In the rows, 128 means zero.
Each path below is one point turned by a fixed rotation once a step. After each direction that follows a path, write how fast that rotation turns it, in deg/step (0 if it stays still).
Each turn is a multiple of 5 degrees from 10 to 175, or 0.
Each row of a path follows its step; steps can be skipped.

step 0: [127 131 126 126 121 132 131 129 133 130 127 126 123 126 133 125 123 135
 125 127 139 124 121 131 129 127 124 129 107 135 127 128 130 125 130 126
 134 122 130 139 132 123 122 123 124 128 130 124 123 129 132 122 118 134
 132 127 132 139 131]
step 4: [139 132 122 135 127 133 136 135 128 129 119 122 128 130 134 119 132 126
 136 124 128 126 123 126 122 122 128 130 126 123 136 137 131 126 122 131
 132 128 121 132 132 114 122 127 134 127 125 135 135 133 119 126 122 132
 126 130 132 129 121]
step 17: [127 133 129 127 127 125 131 127 131 128 120 130 128 122 135 129 124 126
 123 130 135 133 120 129 130 129 125 130 112 119 125 134 126 126 123 133
 140 133 129 135 127 116 119 127 119 130 124 123 128 127 127 122 123 134
 128 136 134 134 131]
step 23: [135 138 131 131 127 130 127 121 130 130 123 129 124 130 132 115 128 129
 125 117 134 128 119 128 123 129 136 125 117 134 126 133 135 116 122 126
 132 131 121 131 130 127 124 133 123 134 129 124 127 126 131 124 124 133
 131 134 137 125 119]
step 25: [129 133 124 132 127 128 128 129 129 127 128 123 127 136 135 125 134 133
 127 124 135 119 129 140 130 122 127 117 121 126 134 135 130 115 120 128
 127 131 122 136 128 124 130 121 121 127 123 129 123 128 114 126 122 133
 132 125 130 131 123]
step 27: [122 132 120 123 123 126 138 136 127 129 124 130 113 129 127 123 130 131
 127 131 133 121 124 127 132 124 127 132 121 130 139 134 133 126 125 136
 142 131 130 134 128 116 126 133 124 124 122 128 125 129 118 131 124 127
 128 124 130 132 130]
step 33: [129 129 128 127 130 128 135 126 123 138 120 129 124 129 133 123 130 123
 127 131 135 134 124 122 131 125 129 121 122 137 133 135 142 121 130 125
 135 132 133 131 120 126 124 137 123 133 125 129 129 125 127 126 115 126
 128 123 130 136 118]
step 37: [128 137 125 124 124 129 126 130 124 120 123 124 124 135 126 122 121 127
 128 127 133 130 120 133 129 129 121 130 116 124 133 140 125 131 123 129
 139 126 126 128 129 126 129 120 124 130 132 138 122 120 111 129 121 128
 128 126 125 127 125]
step 38: [127 124 123 125 129 130 135 128 125 127 124 130 124 128 132 114 125 125
 128 124 134 124 122 124 124 128 127 139 122 136 122 132 132 118 131 131
 134 128 117 134 133 123 118 123 118 139 121 134 129 127 121 127 122 135
 127 127 131 129 127]
[130 127 127 128 130 130 128 129 128 127 127 127 129 128 129 124 129 129
 128 127 126 128 130 127 129 126 126 131 129 127 126 128 130 126 128 124
 130 129 130 125 128 130 127 128 126 128 127 127 128 128 130 126 129 127
 129 126 128 126 126] -> 145
[127 127 126 129 129 127 127 129 129 129 125 129 129 129 129 127 128 125
 127 127 130 127 129 129 131 128 128 126 131 126 130 129 128 129 128 128
 126 128 130 126 128 128 127 129 129 127 125 128 127 130 128 129 125 127
 128 126 126 128 127] -> 125
[128 127 130 131 129 126 129 128 128 128 126 129 126 130 126 128 128 129
 126 129 128 129 128 128 128 127 127 129 128 128 128 127 128 132 128 127
 129 127 127 126 124 129 132 126 127 129 127 129 128 126 128 127 127 127
 126 128 128 129 126] -> 170
[126 128 128 132 127 130 128 126 128 126 129 131 128 128 128 128 131 127
 129 129 128 130 128 124 130 130 129 128 129 128 128 128 129 129 127 129
 128 127 129 127 130 127 127 129 127 128 127 128 129 129 127 126 129 128
 130 131 130 129 125] -> 115
[129 129 126 128 127 127 125 126 127 127 130 127 126 128 128 127 127 126
 125 126 128 127 128 127 126 128 131 129 129 128 128 128 128 126 130 129
 129 128 127 127 127 129 129 127 129 131 127 127 127 128 124 127 129 128
 129 128 126 127 127] -> 25
[130 129 128 129 129 131 127 130 131 130 129 124 129 129 126 129 129 129
 130 126 129 129 129 126 128 128 131 125 127 130 128 126 129 128 129 128
 128 128 128 129 126 129 128 129 129 128 128 127 129 126 129 129 125 127
 129 129 128 128 126] -> 35

step 6: [121 127 128 130 134 135 132 135 125 131 136 127 132 126 131 128 124 133
 127 128 121 118 123 125 126 138 138 114 136 126 127 124 127 127 126 126
 130 133 131 128 126 122 128 132 139 123 136 125 123 129 122 134 123 128
 130 133 130 123 129]
step 7: [127 122 134 127 130 130 116 130 129 126 133 130 124 125 130 129 136 123
 129 127 126 123 116 126 127 128 129 129 128 132 125 134 133 129 114 129
 130 134 138 137 125 122 131 129 135 138 125 124 135 133 130 135 128 123
 130 133 129 130 135]
step 8: [121 124 128 126 121 133 125 118 129 130 132 129 124 123 121 133 125 139
 126 131 126 130 121 121 128 135 131 119 127 124 125 122 129 125 115 118
 130 125 130 128 125 128 137 132 133 126 135 132 137 122 125 122 131 126
 129 132 128 127 123]
step 9: [122 130 129 129 126 130 128 126 133 126 134 132 131 134 139 123 119 121
 133 125 128 117 119 128 129 128 126 118 122 136 127 124 130 135 123 123
 130 132 132 126 119 130 124 139 130 133 132 127 131 126 125 128 133 128
 138 134 131 131 132]
step 23: [122 123 123 118 132 131 131 135 133 125 127 129 133 124 130 136 136 131
 137 126 121 128 124 125 121 134 128 117 132 128 120 128 126 128 128 130
 129 124 140 133 127 130 132 130 134 122 134 130 134 128 131 122 131 129
 124 134 137 125 134]
step 24: [121 125 127 133 127 134 126 127 130 131 129 128 132 119 132 123 131 132
 130 132 122 119 128 120 119 120 133 126 128 130 123 133 130 131 116 124
 126 132 127 127 114 132 123 130 133 131 128 119 133 135 136 130 135 128
 126 133 129 130 119]
step 26: [119 124 122 129 130 132 124 129 132 123 123 129 129 125 130 120 137 128
 125 126 121 127 114 124 129 129 122 129 119 130 125 127 129 135 123 127
 138 128 135 127 122 126 135 136 121 131 127 127 135 129 133 128 132 117
 127 134 135 126 130]
step 27: [124 130 129 128 125 132 130 126 134 127 129 124 134 129 135 131 125 132
 134 137 128 134 125 120 126 129 131 120 137 128 121 128 123 126 122 125
 129 120 135 131 119 134 134 132 133 117 130 129 135 126 129 125 138 133
 129 136 139 123 126]
step 36: [123 131 123 125 130 127 123 135 132 128 127 129 137 129 133 129 126 131
 132 124 125 128 121 125 121 125 128 116 119 130 122 128 138 125 123 121
 124 123 135 131 125 123 131 131 134 132 137 127 136 124 131 120 134 130
 125 133 132 117 135]
[129 128 125 129 126 130 129 126 128 126 127 128 125 131 129 129 129 128
 127 127 129 127 127 128 129 128 130 128 125 129 127 126 126 130 128 128
 129 129 127 126 130 128 128 129 127 128 128 130 128 128 127 127 128 127
 130 127 131 129 125] -> 85
[130 127 128 128 128 127 127 126 128 129 126 127 128 128 128 128 128 128
 132 128 128 126 126 130 129 126 127 130 127 129 127 128 130 132 127 128
 129 129 127 129 123 128 127 128 127 129 127 126 128 127 129 131 126 128
 128 127 128 128 128] -> 170
[129 125 129 129 131 128 127 129 127 129 131 129 126 129 128 125 128 126
 126 125 128 127 128 128 129 126 126 129 127 128 128 127 128 130 127 129
 127 126 129 127 128 130 127 128 127 128 128 127 130 131 131 127 129 128
 130 129 128 129 127] -> 170
[127 129 128 128 126 127 126 129 129 131 127 128 126 128 126 129 129 127
 126 128 126 128 130 125 126 126 129 129 127 129 127 126 126 130 129 127
 126 127 128 127 128 127 130 128 126 127 129 129 131 128 125 129 129 130
 125 129 130 128 131] -> 115

step 1: [116 113 124 121 123 132 123 128 127 124 130 131 117 131 122 131 129 138
 135 127 135 139 129 132 132 122 119 125 126 134 135 129 134 131 125 125
 123 129 130 126 128 125 126 126 130 128 127 135 126 140 132 124 128 135
 129 128 126 129 125]
step 4: [119 130 128 121 120 129 127 122 134 131 130 130 122 137 130 128 130 134
 136 129 134 137 128 135 123 128 126 138 126 128 133 135 136 123 137 137
 127 131 135 127 126 137 128 134 133 129 130 132 132 126 122 123 125 126
 128 128 132 125 115]
step 9: [122 127 131 127 126 125 123 128 128 125 134 134 120 133 127 122 120 127
 139 129 134 133 125 123 131 140 120 135 122 126 130 127 132 112 126 129
 128 128 125 134 122 134 136 132 124 132 134 127 135 134 132 127 134 121
 122 123 131 129 130]
step 16: [123 135 118 121 121 126 119 128 132 119 125 132 128 131 136 116 123 128
 138 127 132 124 119 130 127 127 119 134 124 127 127 124 129 119 135 128
 125 129 131 135 128 134 133 132 135 129 130 132 128 130 130 127 131 119
 127 121 132 126 121]
step 17: [117 120 125 131 120 132 120 130 134 131 131 136 118 131 131 123 124 136
 126 127 130 136 123 131 129 121 125 126 128 137 130 118 139 129 128 129
 128 134 130 129 129 122 132 123 128 123 124 135 126 138 132 123 122 124
 125 124 121 134 129]
step 21: [126 123 128 124 128 130 121 128 126 133 133 135 116 124 139 128 130 127
 132 129 129 127 125 129 129 135 126 124 127 125 127 119 135 116 132 133
 135 123 125 129 126 136 128 141 136 130 126 136 135 132 121 127 138 131
 122 130 125 123 127]
step 23: [124 134 131 130 133 131 121 127 125 121 126 130 124 137 135 121 130 132
 133 131 128 133 124 127 133 122 114 138 124 137 133 126 138 121 140 123
 120 127 133 128 130 128 127 130 134 132 132 131 131 133 123 129 130 131
 123 127 135 128 119]
step 34: [123 121 127 127 116 134 127 120 119 116 128 136 119 127 130 127 128 130
 140 132 137 136 131 129 130 133 132 131 124 134 125 131 133 125 133 131
 118 130 129 130 124 131 129 126 132 132 129 134 136 135 133 120 124 128
 130 129 134 133 126]
step 37: [124 131 128 122 125 122 121 128 126 129 127 131 118 133 138 131 123 129
 129 130 129 134 126 131 127 137 123 138 123 128 124 124 133 116 135 135
 128 128 125 129 133 138 136 135 126 136 129 133 138 129 121 122 126 122
 122 136 126 123 129]
[128 126 129 130 129 127 129 128 131 128 128 130 130 130 127 127 131 127
 127 129 128 128 130 126 129 129 126 130 126 127 130 129 130 128 128 130
 129 129 130 127 127 125 130 127 128 129 126 128 129 127 127 128 128 126
 129 127 125 128 128] -> 140
[125 129 129 128 131 127 128 128 130 127 131 125 128 130 130 128 128 126
 128 129 129 129 126 129 129 129 129 128 127 126 127 127 129 127 129 127
 129 131 127 129 129 128 127 124 128 127 127 129 129 129 127 127 129 127
 128 126 130 129 125] -> 55
[128 126 128 128 130 129 127 128 128 128 129 130 130 128 128 128 125 130
 129 127 126 127 128 129 131 129 129 128 131 127 129 125 127 128 130 126
 129 128 129 125 129 129 128 126 127 128 129 130 126 128 128 126 127 129
 127 128 125 128 128] -> 155
[127 128 127 129 126 130 127 128 127 130 126 130 129 128 130 129 127 127
 128 127 130 128 127 128 128 130 130 127 130 125 129 128 128 128 127 131
 129 132 129 129 127 128 129 128 130 127 131 129 130 129 129 130 126 129
 126 128 127 128 126] -> 85
[128 129 127 127 128 126 126 130 129 128 127 126 125 129 127 132 128 130
 127 129 129 128 130 128 130 130 128 129 129 127 129 127 129 128 124 128
 127 129 128 129 128 128 130 127 126 128 130 129 127 128 128 127 131 128
 130 129 127 127 129] -> 40

step 7: [130 130 128 129 128 136 130 129 134 126 136 136 118 134 133 132 126 127
 125 127 126 141 120 132 126 129 127 136 127 120 135 117 125 130 126 127
 139 127 136 128 129 119 124 133 121 119 132 130 131 127 132 127 134 125
 127 136 130 125 130]
step 12: [130 126 133 136 129 130 120 135 130 123 129 125 130 138 124 127 134 123
 123 132 132 131 124 125 130 126 124 129 117 116 136 134 132 127 125 127
 127 126 137 125 130 129 126 132 141 133 135 139 120 126 126 133 123 129
 125 129 126 132 126]
step 14: [126 126 135 127 137 126 128 123 123 129 134 128 130 130 134 121 130 126
 126 129 124 135 128 133 126 117 131 125 132 125 123 130 129 125 131 123
 124 134 123 124 127 127 118 126 127 134 115 122 121 123 121 137 115 134
 126 127 130 133 133]
step 19: [122 129 131 131 133 125 135 129 126 141 126 129 127 133 130 123 125 123
 134 126 128 122 128 128 122 126 127 133 128 131 124 130 129 137 137 131
 135 129 124 123 129 124 121 128 121 132 125 131 123 124 131 127 136 129
 137 147 134 125 127]
step 21: [127 129 130 129 134 127 124 138 123 126 123 128 123 138 124 129 125 119
 135 129 126 133 134 122 132 125 131 134 130 125 124 129 137 133 133 131
 126 139 129 134 129 130 135 129 131 129 142 119 130 124 133 114 128 124
 127 125 127 126 127]
step 27: [131 131 137 121 140 124 121 134 128 128 124 121 134 137 131 123 129 125
 134 124 121 120 131 126 126 125 127 127 129 130 124 131 136 131 129 132
 128 132 124 130 130 122 123 132 129 130 138 129 119 131 128 128 133 124
 127 134 136 116 117]
step 28: [128 126 122 134 132 125 134 130 122 123 120 127 126 128 137 130 129 129
 129 130 130 137 127 138 119 129 125 129 126 129 132 133 124 134 127 132
 124 117 136 119 122 120 122 119 124 128 122 130 124 130 133 128 137 126
 119 126 126 132 122]
step 29: [132 127 127 127 129 136 124 127 119 122 131 131 126 129 132 131 123 122
 130 124 121 122 128 118 128 122 122 131 128 128 132 126 133 129 132 128
 126 133 132 125 127 129 122 114 130 129 135 114 138 126 125 123 123 134
 132 116 130 129 125]
step 38: [129 126 132 130 128 116 122 125 130 129 137 125 134 122 130 126 123 127
 125 127 125 131 123 127 127 135 128 126 135 133 137 121 127 124 136 121
 138 134 125 127 124 118 121 127 133 128 139 127 134 118 133 132 127 129
 132 134 128 132 134]
[128 128 129 125 128 128 128 129 130 127 130 129 128 127 129 126 125 128
 128 128 127 126 128 129 130 126 127 130 127 127 125 130 132 129 129 129
 128 128 129 128 131 128 127 127 126 129 128 129 127 127 125 129 128 130
 129 128 127 127 129] -> 140
[129 129 131 127 128 127 123 127 130 129 127 127 128 128 128 127 131 129
 129 128 127 128 130 129 129 125 129 126 126 130 129 128 129 127 128 127
 126 129 129 127 128 129 128 130 129 127 129 129 131 126 127 126 128 128
 128 127 127 128 128] -> 120
[129 129 129 128 127 128 127 128 128 127 130 126 128 130 129 129 125 128
 127 125 129 131 131 131 124 129 127 124 128 129 126 128 129 129 126 128
 129 130 127 128 130 129 130 127 128 130 128 127 128 129 130 128 128 128
 129 129 125 127 128] -> 60
[128 128 130 129 127 127 130 130 131 127 127 129 125 128 127 127 129 126
 127 126 130 128 128 128 129 129 129 128 126 129 127 127 129 130 128 129
 129 125 127 127 127 127 127 130 128 127 127 128 127 130 128 124 127 128
 126 130 126 127 126] -> 120
[129 130 131 128 130 129 130 131 127 128 129 125 127 130 127 128 129 128
 128 130 130 127 127 130 129 127 126 129 130 128 130 126 130 128 130 126
 127 128 126 128 129 127 127 129 124 129 127 131 128 128 129 128 127 126
 128 127 128 129 129] -> 55
[129 130 128 127 126 126 128 129 129 128 126 126 129 130 130 126 127 126
 127 127 129 127 127 128 128 128 130 127 128 126 129 129 129 127 129 130
 126 126 131 129 131 128 131 129 130 128 130 125 127 129 128 129 126 127
 128 129 130 127 128] -> 120

step 2: [134 138 130 129 130 121 127 120 128 136 123 131 119 122 124 125 141 128
 130 128 133 129 130 130 134 124 121 128 129 132 139 126 124 131 125 123
 120 129 123 128 120 133 135 134 126 129 136 131 132 129 132 128 126 128
 121 122 133 124 124]
step 12: [124 123 130 123 133 129 129 130 130 128 120 125 127 131 126 124 138 129
 126 128 125 134 127 128 129 125 119 127 133 121 122 127 127 138 120 134
 130 127 122 125 125 124 125 130 127 124 139 142 125 127 128 130 134 140
 124 118 124 122 124]
step 15: [130 129 134 130 132 131 121 140 133 125 127 126 124 131 137 130 133 120
 134 124 128 130 127 125 126 129 122 132 128 121 142 126 126 134 118 130
 121 133 130 136 125 129 128 138 137 127 126 133 127 129 124 121 131 128
 136 127 130 121 127]
step 16: [132 129 127 126 122 131 127 127 130 133 119 119 127 131 130 130 134 127
 121 136 121 123 140 133 130 123 120 132 140 126 130 131 129 135 131 130
 127 132 123 131 123 130 133 124 130 124 132 123 126 116 130 125 130 137
 124 124 135 123 134]
step 18: [129 131 130 124 130 123 129 132 124 130 130 133 115 123 143 127 131 118
 124 128 128 129 138 127 134 126 119 122 124 132 132 129 127 127 129 119
 129 118 130 122 121 128 125 135 131 133 131 128 123 128 138 127 130 125
 132 135 129 125 127]
step 21: [125 128 120 127 128 128 131 124 127 125 127 127 123 124 126 135 126 126
 125 138 114 140 138 123 126 127 123 127 128 129 130 136 131 136 133 124
 121 123 129 130 129 118 127 127 131 124 140 129 134 121 129 133 129 134
 134 130 128 127 128]
step 27: [136 134 135 126 129 120 131 130 131 125 119 120 124 126 129 126 142 131
 127 122 131 129 133 122 126 131 125 128 132 125 132 132 129 137 123 128
 131 125 123 125 124 137 132 131 129 124 133 119 133 130 137 117 125 132
 123 126 128 132 132]
step 31: [127 131 133 125 131 123 129 126 132 126 130 131 133 122 130 126 133 117
 130 137 120 121 130 127 126 125 123 129 129 134 139 124 125 135 125 126
 127 133 125 130 125 127 124 129 128 119 132 130 142 130 136 117 121 129
 134 128 132 129 135]
step 36: [129 132 130 130 132 124 127 127 117 125 134 131 119 127 143 124 131 119
 129 128 127 128 127 126 131 121 123 128 127 133 133 125 134 135 129 123
 126 136 130 126 138 127 132 130 137 125 135 120 128 119 131 124 122 133
 125 127 127 133 131]
[129 126 127 126 126 127 127 128 127 128 128 131 126 129 130 130 127 128
 127 127 130 129 129 129 130 128 129 129 128 127 130 130 127 130 131 128
 131 127 124 126 128 128 129 127 126 128 130 126 127 127 129 128 129 129
 128 125 128 129 130] -> 160
[127 129 130 130 129 130 128 127 128 128 127 127 124 130 128 129 129 127
 127 127 128 130 129 128 127 128 128 125 127 129 129 128 128 126 131 131
 128 130 128 129 126 129 127 125 129 130 128 127 129 128 130 127 128 126
 125 130 129 127 127] -> 155
[128 129 127 128 129 127 128 127 125 129 130 127 127 129 129 131 127 126
 128 129 127 128 127 130 125 127 130 127 127 127 125 128 128 127 127 127
 127 127 128 126 128 128 131 127 131 128 132 128 129 129 126 128 129 128
 128 129 126 130 129] -> 25
[130 127 128 127 126 126 129 128 129 128 128 129 128 126 128 128 127 127
 127 126 130 129 127 129 125 127 127 128 126 131 129 128 131 127 127 128
 127 127 126 128 127 131 127 129 127 127 129 129 127 130 130 127 124 128
 130 131 128 130 129] -> 85
[128 126 126 129 127 128 129 127 126 128 128 128 129 125 128 128 131 127
 131 130 128 128 129 127 128 127 127 126 128 128 128 129 127 129 127 128
 130 126 130 126 127 129 126 126 127 131 126 125 130 129 129 126 129 127
 131 128 124 129 127] -> 85
[127 130 129 127 128 130 128 126 128 132 129 131 127 128 129 126 129 127
 127 128 128 128 124 128 128 127 128 129 127 131 130 127 129 127 127 127
 130 128 128 125 129 127 129 128 128 130 127 130 128 128 128 129 128 128
 126 128 126 125 128] -> 65
